(in the rows, 128 means zero)
runs of hidden systems:
seq 1, Q (8 x 20):
[[111 113 158 101  84 126 129 147 128 172 121 140 112 145 113 134 100 126
  104 139]
 [143  79 116 146 136 161 103 126 130 122 122 114 109 160 137 124 115 120
  152 105]
 [143 109 120  88 129 107 125 130 157 155 154 153 103 114 104 110 129 111
  123 129]
 [114 107 156 124 123 144 132 160 118 155 104 131 134 159 142 131 103 146
  131 112]
 [153  99  90 129 149 127 119 115 142 127 135 117 122 119 115  99 122 110
  144  91]
 [123 138 139  94 129 106 131 152 146 154 110 159 126 128 129 112 120 121
  111 138]
 [125 111 132 143 162 146 137 146 110 124 124 109 147 145 144 127 120 148
  147  96]
 [143 128  95 112 129  94 141 116 146 132 128 127 126  98 113  92 131 115
  122 119]]
seq 2, L (8 x 20):
[[ 80 148  98 128 184  50 113 143  89 124 103  97 205 118 156 115  89 148
  114 101]
 [107  68  81 142 165 132 222 133 138 109 114  97 127 132 169  83 182 134
  132 125]
 [ 59 139 183 136 106 103 164 162  72 136 108 105 164 156 167 169 130 187
  107 163]
 [ 84 109  61 152 153  81 112  99 105  97 102  77 156 139 154 100  95  87
   91 128]
 [100 100 137 129 152 145 190 146 144 109 109 148 105 155 187 125 198 127
  117 186]
 [ 59 152 165 160 134 145 112 143  66 110 130  95 167 171 150 180  84 135
   97 138]
 [111  62  63 145 113 114 111  91 139 108  96 104  95 158 155  94 126  69
  107 152]
 [ 89 135 181 108 158 144 135 167 133 127 125 181 112 169 171 163 157 127
  107 195]]
seq 3, P (8 x 20):
[[130 137 114 122 126  91 171 113 126 123 144 116 136  86 122 118 171 150
  132 139]
 [121 159 151 146 124 127  72 130 101 115 123 123 149 139 134 164 103 135
  135 133]
 [106 126 111 110 152 126 164 139 133 141 137 124 142 124 113  96 102 101
   94 106]
 [123 141 124 135 130 103 136 109 122 101 133 127 126 106 148 142 179 140
  133 171]
 [126 142 144 146 112 158  99 122 107 125 143 111 139 140 107 150  83 118
  122 108]
 [121 110  89 110 136  88 150 125 142 135 113 125 132 115 127  81 123 104
  104 123]
 [120 145 150 143 130 140 111 124 123  97 133 140 117 141 153 166 156 127
  129 177]
 [138 119 120 141 110 165 137 121 124 132 143 100 129 125  98 117  95 115
  124  87]]
seq 4, B (8 x 20):
[[169 146 123 123  63 169 122  88 160 132 145 139  81 108  73 113 120  74
  109 131]
 [169 150 140 141 142 124  59 104 121 107 177 132 120 100 109 171 148 147
  182 128]
 [172 117 117 112 143 177 107 125 161 155 168 149 105 128  70 110  84  90
  133  71]
 [192 170 138 131  70 146 114  95 152 120 141 141  95  74  87 134 162 133
  157 138]
 [172 146 148 117 173 131  60 135 132 143 177 151 130 113  93 153 103 137
  172  83]
 [191 161 125 124 100 190 139 115 175 137 134 152 104  96  69  95 110  94
  130  86]
 [183 184 152 124 109 111  92 110 130 127 167 139 132  64  87 156 155 168
  173 119]
 [179 160 142 120 156 168  82 143 148 148 152 157 137 118  71 121  64 110
  148  54]]
seq 5, B (8 x 20):
[[ 92 102 137 119 147 126 127 158  92 167 153  94 164 155 106 131  54 145
  115  67]
 [146 169  97 148  58 129 138  90 144 108  62 119 127 100 117  87 116  86
   98 142]
 [ 98 167 141 128 187  84  92 123  94  99 190 123 163 109 132 181 140 144
  130 151]
 [114 101 128 142 114 198 157 135 123 142 139 101 126 163  98 117  72  98
  104  81]
 [150 141 100 136  61  72 110  76 124 109 110 105 115  82 119 123 156 130
  136 161]
 [106 137 148 118 190 128  59 140 111 125 172 148 141 159 130 166  89 108
  123 129]
 [146 113 106 156 101 199 186 104 147 110 141 104 103 127 105  99 134  96
  118 105]
 [134 118 133 111  87  54  83 104 112 145 151 118 118 102 118 158 148 165
  153 156]]
seq 6, T (8 x 20):
[[168 130 131 143  79 174 137 106 143 122 131 122  96 111 102 126 143 122
  143 121]
 [149 127 114 116 150 117  88 108 137 125 192 137 111 108  97 141 130 110
  143 122]
 [172 144 125 113 116 154 132 119 174 130 120 166  97 105 110 108 149 102
  135 136]
 [168 129 141 135 123 161 118 116 132 128 176 128 110 114  98 146 141 139
  164 105]
 [172 133 110  99 131 102 102 112 161 142 151 153 109  90  94 109 135 110
  141 119]
 [185 151 126 142 131 174 124 114 158 108 131 148 107 105 113 120 154 120
  158 114]
 [164 142 139 109 144 134 115 128 144 143 184 148 121  99  87 132 130 136
  154 100]
 [187 154 112 116 107 123 123 108 163 129 128 145 112  79  98 103 149 125
  151 113]]
seq 7, Z (8 x 20):
[[ 96 152 183 126 150 162 180 167 102 139 174 125 154 135 121 164 132 169
  125 113]
 [164 112  91 143  84 113 117  88 122 131 138  80 127  89  90 110 119 134
  154  86]
 [124 165 146 131 125 126  46 113 128 103 126 159 114 144 135 164 113  90
  114 175]
 [125 152 154 127 182 183 186 151 132 123 193 133 140 123 111 141 144 139
  131  99]
 [158 101 120 132  61  91 120  95 116 144 145  95 109  97 101 134 146 164
  165 126]
 [129 165 153 124 106 154  53 125 130 131 112 154 120 154 112 151  72  83
  103 139]
 [153 148 121 128 197 165 161 128 155 108 194 148 125  98 112 126 168 124
  150 108]
 [133 119 161 116  51  92 133 121 112 157 147 118 110 108 110 158 150 181
  150 153]]
seq 8, H (8 x 20):
[[ 74 108  77 171 192 131 116 103  97  64 136  81 150 162 169 136 118  81
   97 141]
 [124 117  72 152 179 135 204  98 139  77 164 105 126  96 147 102 197 117
  127 136]
 [ 93  65  99 156  86 130 139  84 114  99 139  86  83 158 154 145 166 101
  106 187]
 [129  72  57 147 193 139 106 104 150  88 124 117 110 152 158  90 132  65
  129 121]
 [121  91  98 108 164 105 178 116 158 112 157 147  92 113 157 112 213 120
  129 180]
 [ 96  43 109 130  99 154 147 119 141 136 104 120  75 187 157 106 129  85
   99 164]
 [159  54  51 111 166  96 114 109 173 129 109 137  96 124 146  65 146  95
  152 115]
 [ 91  84 121  87 136  72 151 138 148 142 116 163  93 142 172 117 180 121
  103 204]]
seq 9, Z (8 x 20):
[[171 187 132  91 119 128 110 131 173 156 120 178 126  92  76  93  92  95
  110 105]
 [176 185 147 105 150 111 118 137 160 128 132 181 127  75 119 129 173 154
  165 133]
 [136 181 169  93 101  92 132 153 122 172 141 147 152  89  89 137 109 168
  125 112]
 [182 204 120 130 116 121  96 112 143 120 120 141 149  71  84 108 106 123
  140  90]
 [147 203 159 115 157  96  83 129 127 117 161 164 148  83 113 164 145 146
  142 143]
 [138 206 166 125 114 133 152 135 110 136 169 123 164  81  80 149 116 162
  127  99]
 [180 182 128 141 110 114  70  97 120 117 150 115 144  74  88 146 119 141
  163 100]
 [135 211 166 122 139 125  78 115 118 112 184 153 139  98  94 178 118 119
  117 142]]
seq 10, T (8 x 20):
[[117 197 166 162 158 173 138 122  94  82 192 113 155 117 115 185 140 139
  126 134]
 [121 168 130  79  84  96 142 126 144 166 147 146 130  95  69 110  94 101
   70 133]
 [148 157 102 175  92 153 143  75 123  73 135  92 118  98 120 133 161 110
  126 143]
 [119 165 152 110 157 144  94 122 132 123 195 160 118 127  94 161 112  85
   98 144]
 [148 129 124 112  67 141 187 113 160 147 137 136  90 100  91 101 147 112
  108 138]
 [152 134 126 153 110 135  80  84 115  95 177 112 106 112 108 169 144 121
  152 143]
 [151 130 116  97 142 146 110 121 176 139 149 171  96 122  97 107 115  67
  107 128]
 [163 117 138 136 104 162 163 115 146 124 158 132  92 105 114 136 179 144
  157 135]]
seq 11, X (8 x 20):
[[160  77 122 134 118 189 143 121 163 124 138 143  70 146 125 116 158 101
  147 134]
 [143 114 108 130  67 123  95 115 139 143  55 124 114 142 124  93  84  97
  113 121]
 [130 161 114 143 168 115  71 118 136  83 101 152 133 133 162 137 142  99
  130 159]
 [154 126 151 123 136 199 142 133 166 126 154 171  85 138 115 133 148  99
  130 138]
 [164 121 111 126  96 138 119 132 154 155  69 136 126 126 114  78  87 111
  132  88]
 [142 181 117 127 144  87  68 112 133 104 113 148 141 101 130 130 127 109
  126 146]
 [143 165 167 128 151 192 140 147 145 117 158 166 119 134 121 151 142 119
  129 134]
 [176 122 110 126 112 152 146 131 153 147 107 128 124 110 102  85 109 127
  148  71]]
seq 12, X (8 x 20):
[[131  91 137  92 158  95  64 142 125 174 168 143 120 141 107 142  91 134
  146 105]
 [ 81 159 118 100 160 104 190 144 134 134 135 138 156 114 123 100 119 101
   64 138]
 [129  92 156  92 143  91 137 166 130 170 134 153 122 129 147 136 158 188
  170 133]
 [ 85 114 121  99 151 105 130 137 114 160 177 114 143 138  93 124  72 105
   85 102]
 [ 94 127 126 105 156  73 189 155 125 139 112 136 154 112 161 110 166 160
  117 152]
 [103  78 154  96 141 101 112 149 112 174 188 127 116 150 117 156 118 154
  136 127]
 [ 71 108 108 113 153  99 190 147 115 146 132 110 154 136 132  98 108 117
   75 120]
 [102  83 135  95 140  57 142 147 119 160 141 133 122 126 156 136 165 178
  144 157]]
seq 13, L (8 x 20):
[[111 133  92  99 168  94 134 132 145 132 125 139 142 120 124  89 108  88
   92 121]
 [134 114 147 151 160 171 163 153 127 113 105 132 132 149 166 128 155 154
  158 119]
 [ 87  99 138 130 102 104 127 126  88 148 154  87 136 146 119 151 102 148
  117 128]
 [119 121  97 114 124  92 122 124 149 132  76 142 127 132 145  87 114  91
   99 145]
 [114 125 147 136 193 151 142 153 123 107 141 141 137 150 165 148 155 142
  147 134]
 [ 99 101 135 145  97 149 149 129  98 137 134  86 135 152 120 135  94 129
  109 114]
 [119  99 113 115 107  84  98 127 136 137  82 140 111 142 155 111 127 113
  119 161]
 [103 136 139 123 198 142 135 153 130 116 153 148 140 147 145 138 131 113
  116 135]]
seq 14, P (8 x 20):
[[115  90 147 111 159  79 182 186 105 165 120 114 165 116 162 125 163 236
  184 100]
 [ 94 116 191  95 157  83 109 175  86 174 182 133 146 137 127 189 125 207
  154 131]
 [ 69 116 161 107 132  87 200 182  84 176 136  96 179 131 133 133 110 203
  114  96]
 [ 69  97 138 117 177  45 139 148  77 136 176  93 160 126 158 169 155 197
  143 140]
 [ 53 121 176 116 106  92 150 154  65 162 174  89 159 152 117 180  96 176
  100 136]
 [ 48  76 105 131 144  59 171 140  71 141 143  60 169 146 152 132 118 169
  110 119]
 [ 46  86 148 117 119  67 123 125  74 140 183  90 129 158 144 186 133 150
  104 179]
 [ 49  71 135 143  86 114 170 135  66 147 143  55 146 171 136 153  95 153
   94 130]]
seq 15, Q (8 x 20):
[[107  80  60 176 169 157 101  95 120  73 110  84 125 174 163 105 100  60
  113 119]
 [103  99 123  66 167  69 163 135 159 144 189 173  94 114 137 130 193 122
  108 195]
 [ 56  80 165 139 105 109 155 167  55 161 125  70 160 177 149 161  90 189
  121 111]
 [128  61  26 145 132  98 107  72 143 103 117  85 107 132 130  70 111  59
  111 117]
 [ 72 107 155  66 173  82 125 166 147 159 145 188 106 162 160 142 142 109
   86 202]
 [ 76  41 131 154 154 140 187 157  73 143 168  56 149 173 143 143 118 186
  144  79]
 [120  64  39 100  93  29 112  87 150 147  99 104 109 115 126  61 113  84
  100 142]
 [ 50 100 156  95 205 118  97 180 119 143 127 169 133 205 176 152  93  96
   83 167]]
seq 16, H (8 x 20):
[[130  96  92 141 162 113  82 117 122 118 125 109 131 142 140 116 108 113
  144 106]
 [114 148 124 111 163 105 162 132 141 115 147 147 133 105 135 124 164 121
  112 157]
 [111  91 138 143  90 161 161 131 120 131 105 110 109 159 144 127 130 128
  120 140]
 [147  94  82 125 137 100  96 105 139 126 134 113 118 116 115 101 116 106
  139 105]
 [108 145 134 114 153  97 132 132 136 113 116 153 129 127 160 134 160 125
  116 174]
 [110  83 131 133 125 163 176 146 128 141 121 114 118 159 139 112 120 126
  117 113]
 [157 104  86 120 104  89 114 101 146 132 121 118 109 100 112  97 133 115
  135 125]
 [ 98 121 134 124 151  99 106 142 120 121 101 141 130 153 171 138 136 125
  117 168]]

runs to name:
seq 17 (2 x 20):
[[132 103 149 110  76 136  71 143 129 180  92 136 113 163 104 125  55 113
  119 107]
 [109  75 108 115 166 127 189 159 153 137  91 144 118 154 174  85 158 126
  125 139]]

P
seq 18 (2 x 20):
[[117  93 162 145  31 148 159 139 110 150  67 105 111 156 147 134 128 165
  130 147]
 [133 100  75 117 157  78  62 117 124 147 131 106 146 126 107  99  66 109
  133  76]]

H
seq 19 (2 x 20):
[[160  82 106 134 197 151  83 156 133 145 121 126 143 153 133 107  86 138
  182  51]
 [153 130  99  74 151 107 171 147 184 169 128 169 128  96  95  59 119 106
  109  93]]

Q
seq 20 (2 x 20):
[[ 88 119 124  95 160  81  96 126 114 143 186 132 131 136 115 145 103 107
   99 144]
 [144 122 116 138 139 180 150 145 158 119  73 148 123 147 142  87 116  92
  116 108]]

L
seq 21 (2 x 20):
[[119  88 112 119 116 111 130 144 141 153  70 130 124 150 150  91 105 118
  119 124]
 [118 111 100 119 157 113 144 139 150 125  84 146 126 139 158  88 135 105
  112 140]]

Z
seq 22 (2 x 20):
[[ 80  73 147  71  98  66 143 159 122 197 129 141 111 154 129 127 112 144
   95 164]
 [ 92  37 103 149 158 142 113 139 100 136 122  85 128 195 152 119  80 116
  129  94]]

Q
seq 23 (2 x 20):
[[133 175 124 134 137 123  63 124 129 119 102 140 150 131 115 126  70  89
  109 111]
 [144 143 131 137 173 190 176 142 160 100 140 159 118 126 139 118 164 114
  133 128]]

Q
seq 24 (2 x 20):
[[110  92 120 151 128 111 152 109  98 101 151  91 118 127 164 154 191 163
  149 162]
 [116 128 155 110 115 126  56 144 133 148  96 159 115 168 131 144  81  97
  108 149]]

T
seq 25 (2 x 20):
[[168 168 133 160  74 179  95 117 129 118  79 118 135 126 108 121  85 113
  137  94]
 [175 195 105 169 146 141  90  93 136  62 108 128 145  90 131 127 147 114
  155 121]]

X
seq 26 (2 x 20):
[[ 92  65 134  93 130  64  91 149  84 191 173  93 145 147 102 147  71 167
  134  91]
 [144 189  88 154  88 159 135  72 154  79  99 125 117 102 104  93 120  46
   77 149]]

Z
seq 27 (2 x 20):
[[121 120 180 116  70 110 145 159 116 169  90 134 127 132 139 142 138 189
  143 142]
 [119 129 119 113 119 110  97 141 120 165 113 117 150 137 100 109  51 115
  108  82]]

H
seq 28 (2 x 20):
[[ 92 122 120 139  91 168 252 119 115 134 171  79 130 115  90 108 129 122
   75 110]
 [113 119 142 144  50  47  57 107  75 137  89  80 146 128 139 162 108 173
  149 151]]

B
seq 29 (2 x 20):
[[122 110 144 117 198 173 183 166 160 118 139 173 108 147 163 121 180 128
  132 148]
 [153  64 116  84  86 115 119 133 159 197 128 140  90 133  86  92  91 118
  130  94]]

X
seq 30 (2 x 20):
[[114 113 133 130 130 104  94 111 103 123 178 110 121 127 123 166 137 142
  142 149]
 [ 96 118 135 145 127 162 180 137 113 121 131 107 135 148 137 127 124 122
  104 131]]

X
seq 31 (2 x 20):
[[112 133 143 128  88 135 188 117 121 135 160 108 118 108 103 136 148 137
  107 144]
 [124 146 120 131  91 102  77  94 117 117 138 116 116 117 110 149 115 102
  112 158]]

T
seq 32 (2 x 20):
[[146 109 103 139 168 190  73 124 175  99  83 174  90 176 160 104 113  44
  120 144]
 [100  69 139  97 184 122 205 161 147 145 174 158 100 140 156 126 196 147
  131 159]]

Z
seq 33 (2 x 20):
[[137  87 136 109 113 113  97 142 118 181 152 115 125 134  97 127  82 153
  149  82]
 [154 111  72 130 151  86 121 107 152 106  92 130 124 102 151  86 161 121
  150 128]]

T
seq 34 (2 x 20):
[[118  70 107 153 145 152 131 119 109 114 157  84 121 154 136 134 124 124
  143 113]
 [101 109 148 104  82 109 143 144 134 162 101 146 106 147 134 125 121 126
   94 167]]

L
seq 35 (2 x 20):
[[124 173 140 100 118  87 233 144 132 146 155 131 155  63 111 110 180 183
  117 129]
 [ 91 107 145 158  32 132 111 117  82 138  71  78 130 171 138 148  76 128
  101 145]]

H
seq 36 (2 x 20):
[[117 125 125 142 120 157 174 154 119 142  76 105 161 146 132  93  86 132
  113  79]
 [160 120  78 120 179  88  95 116 159 109 106 147 130 105 147  92 150 112
  153 124]]

Q
seq 37 (2 x 20):
[[148 133 111 114 159 116 173 135 149 127 133 142 133  96 128  98 163 142
  141 114]
 [151 172 160 132 124 128  90 131 124 118 136 148 135 111 126 160 137 149
  156 137]]

P
seq 38 (2 x 20):
[[138 149 170 134 124 192  89 107 151  91 165 177  66 152 125 180 159  74
  114 200]
 [160  47 107 147 166 167 132 116 125 121 199  94  98 138 120 140 161 155
  199  86]]

B
